(in the rows, 128 means zero)
A single turn carries every row of the set below to another of its rows. Some are shown first; where does it send the rows asked next?
nobub: [126 160 114 141 109 124 123 143 128 161 131 131 103 132 125 104  73 126]
minaz: [149 107 133 105 106 148 104 130 137 133 117 139 122 127 109 112  93 129]
vela: [117 148 158 122 123 107 123 138 126 139 127 125 110 130 123 105 172 150]
Ziva: [116 165 110 114 104 145 143 138 141 150 113 143 103 121 136 110 163 130]
rigam: [140 129 125 106 125 121 112 150 132 168 152 120 132 125 135 118 162 154]
fito: [144 118 151 111 109 132 113 149 122 143 120 136 151 119 112 104 100 115]
nav: [123 134 155 122 124 120 132 120 145 132 159 113 112 132 138 119 163 158]
tafi: [134 140 156 123 121 135 108 134 116 125 124 127  90 125 125 102 175 122]
mar: [129 123 138 137 105 144  93 134 123 122 150 152 109 117 139 134  80 139]
vaved: [125 137 152 151 106 142 105 147 112 125 136 163 122 111 125 119  91 114]
Vetek: [124 150 107 129 122 125 132 132  96 113 136 115 141 126  91 114 124 135]
vep: [136 173 126 116  99 169 134 143 137 124 128 136 112 112 150 117 165 124]
lelop: [138 131 126 113  98 151 118 127 102 128 160 105 116 123  92 135 108 133]
vel: [150 175 122 148 112 148 115 145 127 115 149 123 123 123 147 109  79 127]
dor: [161 140 138 117 118 156 112 146 142 133 165 124 135 118 137 126 165 151]
sinas: [136 144 130 127 107 146 126 138  89 120 147 112 134 118  88 119 121 111]
zav: [140 126 153 124 122 149 118 116 136 118 156 116  91 127 139 116 166 130]
puf: [136 132 114 119 128 131 120 144 133 164 124 143 112 127 109 103 171 133]
Tefod: [109 161 133 138 142 146 135 129 144 156 147 113  90 133 160 128 116 131]
fitar: [140 174 112 150 110 146 120 139 133 125 124 140 101 130 122 103  80 127]
maz: [125 137 102 114 113 129 125 120 110 121 148 107 124 131  94 130 110 157]
Dibu: [120 189 150 138 132 152 112 154 121 136 117 123  92 125 151 120 127 131]
bemed: [142 126 136 121 126 125 126 139 134 117 127 133 172 122 124 103 103 132]
potif: [158 143 128 130 123 166 120 140 143 128 137 147 114 120 110 111 173 130]
peta: [136 160 124 138 110 126 118 147 122 151 156 113 125 126 150 111  72 125]
sot: [108 139 130 156 126 115 118 141 117 125 130 163 138 117 130 111  95 126]
kurav: [148 116 118 115 124 141 117 121 149 107 124 137 142 130 121 111  98 145]
Mik: [104 185 145 143 137 139 138 143 142 151 125 127  97 132 142 123 123 143]
beluk: [113 126 116 142 124 118 108 128 128 122 144 151 126 124 144 125  84 151]
fimaz: [124 165 139 132 138 159 110 140 123 141 140 109  85 126 170 126 121 119]
vokof: [134 158 129 102  97 156 128 143 134 143 153 116 120 112 171 127 155 132]
Gema: [114 150 113  99 103 132 137 139 138 169 137 122 111 122 157 120 153 138]

nav turns into vela
fimaz turns into Tefod
sinas turns into lelop
And these:
sot turns into vaved
dor turns into rigam
vep turns into vokof
vel turns into peta
fito turns into minaz

A single turn carries every row of the set below to another of its rows. Some are shown first; where does it send the rows asked next?
turuz: [145 128 133 110 126 135 171 145 170 120 119  87 157]
zela: [173 130 125 137 130 117 154 130 161 119 114  90 140]
Patef: [161 131 144 139 105 134 175 163 139 156 129 125 115]
Bafed: [138 116 143 171 112 131 129 128 105 138 128 133 146]
potep: [139 148 111 157 116 113 142 155 153 126 141  94 134]
Sar: [137 122 129 164 119 148 122 123 101 149 121 125 132]
nuson: [138 130 146 175  95 146 150 152 133 134 126 136 133]
dovet: [120 113 116 132 123 111 166 128 160 131 126  79 150]
Nivag: [118 111 123 134 119 128 127 135 155 158  97 112 164]
Kitam: [150 137 100 119 130 164 140 136 137 121 144 103 135]
sez: [152 105 144 123 127 172 161 106 125 133 123 120 137]
Vozo: [143 101 108 108 147 135 158 130 145 141 135  82 141]
ruva: [124 117  92 135 139 129 127 153 151 130 117 109 122]
Bovo: [156 112 119 121 106 156 167 138 144 103 134 101 157]
gal: [184 100 147 131 126 137 163 143 140 127 111 110 148]
dubi: [122 121 166 143 131 121 167 146 129 155 136 142 140]
nisur: [163 136 146 126 134 131 117 135 114 158 128 112 141]
Sakam: [102 117 140 139 132 164 147 146 110 155 134 114 152]
pidop: [123 131 147 143 130 112 130 128 139 169 107 125 124]
Ziral: [121 126 138 154 141 157 142 122 110 112 146 104 136]
Bote: [111  93 142 141 135 132 177 166 126 132 116 113 147]
nani: [117 130 158 140 135 125 138 120 137 174 128 124 136]
Raraf: [169 102 120 114 127 127 168 122 135 121 142 113 141]
mego: [122 140 117 159  95 156 152 120 163 137 129 115 129]
Duf: [109 136 160 141 133 120 161 148 138 152 131 132 121]
nudim: [160 115  98 141 132 146 144 135 144 122 120  74 138]
dozik: [149 137 148 147 105 114 169 155 145 142 135  90 165]
bon: [171 116 102 125 117 106 144 148 131 136 120 107 145]
Bok: [152 102 119 110 147 150 137 132 135 143 111 127 116]
nep: [136 124 134 176 105 137 146 141 131 139 108 144 123]
Lotez: [107 126 143 144 116 161 142 170 112 148 134 109 146]
dek: [136 109 156 137 110 152 178 125 132 135 124  95 175]
Sifas: [ 99 133 138 150 109 153 135 159 154 156 113 107 135]
tibof: [156 130 133 139 107 163 164 132 145 126 140  71 136]
vos: [127 102 128 117 154 142 161 124 156 114 119 113 152]
Modin: [112 127 131 148 111 170 133 153 137 170 112 112 140]

Lotez turns into Bafed
turuz turns into Bovo
And these:
dovet turns into tibof
nisur turns into Nivag
Sar turns into pidop
sez turns into Bok

A single turn carries every row of the set below to another of its rows. Some are shown first; where does it send the rows asked next?
Tava: [162 106 162 146 128 171 145 103 132 145 141 125]
pena: [129 144 172 154 162 135  93  87  96 130 131 117]
fes: [149 137 172 152 167 139 112  79 105 150 136 105]
Taz: [124 156 141 144 132 160 108 103 101 115 151 121]
goge: [134 105 184 160 145 115 126 105 114 136 146 144]
baluv: [130 140 144 128 124 169 120  84 114 127 157 121]
fusog: [153 140 159 162 121 140 162 109 133 110 132 149]
solid: [132 135 160 157 124 117 147 108 120 126 165 133]
bafo: [172 130 163 135 143 129 147 110 132 135 133 102]
lilal: [149 133 163 184 151 144  94  87 113 114  96 138]
keko: [143 128 115 157 130 179 128  96 138 123 130 126]
dotu: [136 136 143 134 160 146 114 104 124 139 158  98]
pel: [157 141 181 174 146 142 120 110 140 113 106 159]
tupop: [146 111 141 175 141 151 108  70 146 121  96 136]
vutum: [145 118 167 148 171 120  96  84 135 128 113 112]
vonon: [156 114 164 151 123 101 125  84 145 121 129 113]
Fav: [142 134 122 159 126 180 128  95 145 121 145 124]
tad: [147  91 162 161 109 142 123  79 146 132 137 136]
rel: [136 122 158 145 168 118  99  75 129 133 113 109]
dul: [137 128 194 158 162 132 102 112 120 137 137 146]
podas: [133 139 132 128 156 147 120 101 120 136 147  99]
vurib: [171 120 153 181 151 126 102  90 124 120  98 123]
von: [145 145 131 174 121 168 110 102 118  99 117 141]
bol: [122 146 164 157 133 136 113 115 123 130 172 138]
dupu: [151 116 147 173 137 153 109  74 156 110 100 138]
boro: [143 159 151 172 117 146 131 113 143 106 142 151]
Rupak: [155 110 183 164 141 138 141 107 126 121 112 160]
nimi: [153 122 125 157 108 156 110  96 134  97 119 140]

goge turns into solid
Taz turns into von
fes turns into baluv
And these:
tupop turns into rel
dul turns into bol
vonon turns into bafo
dupu turns into vutum

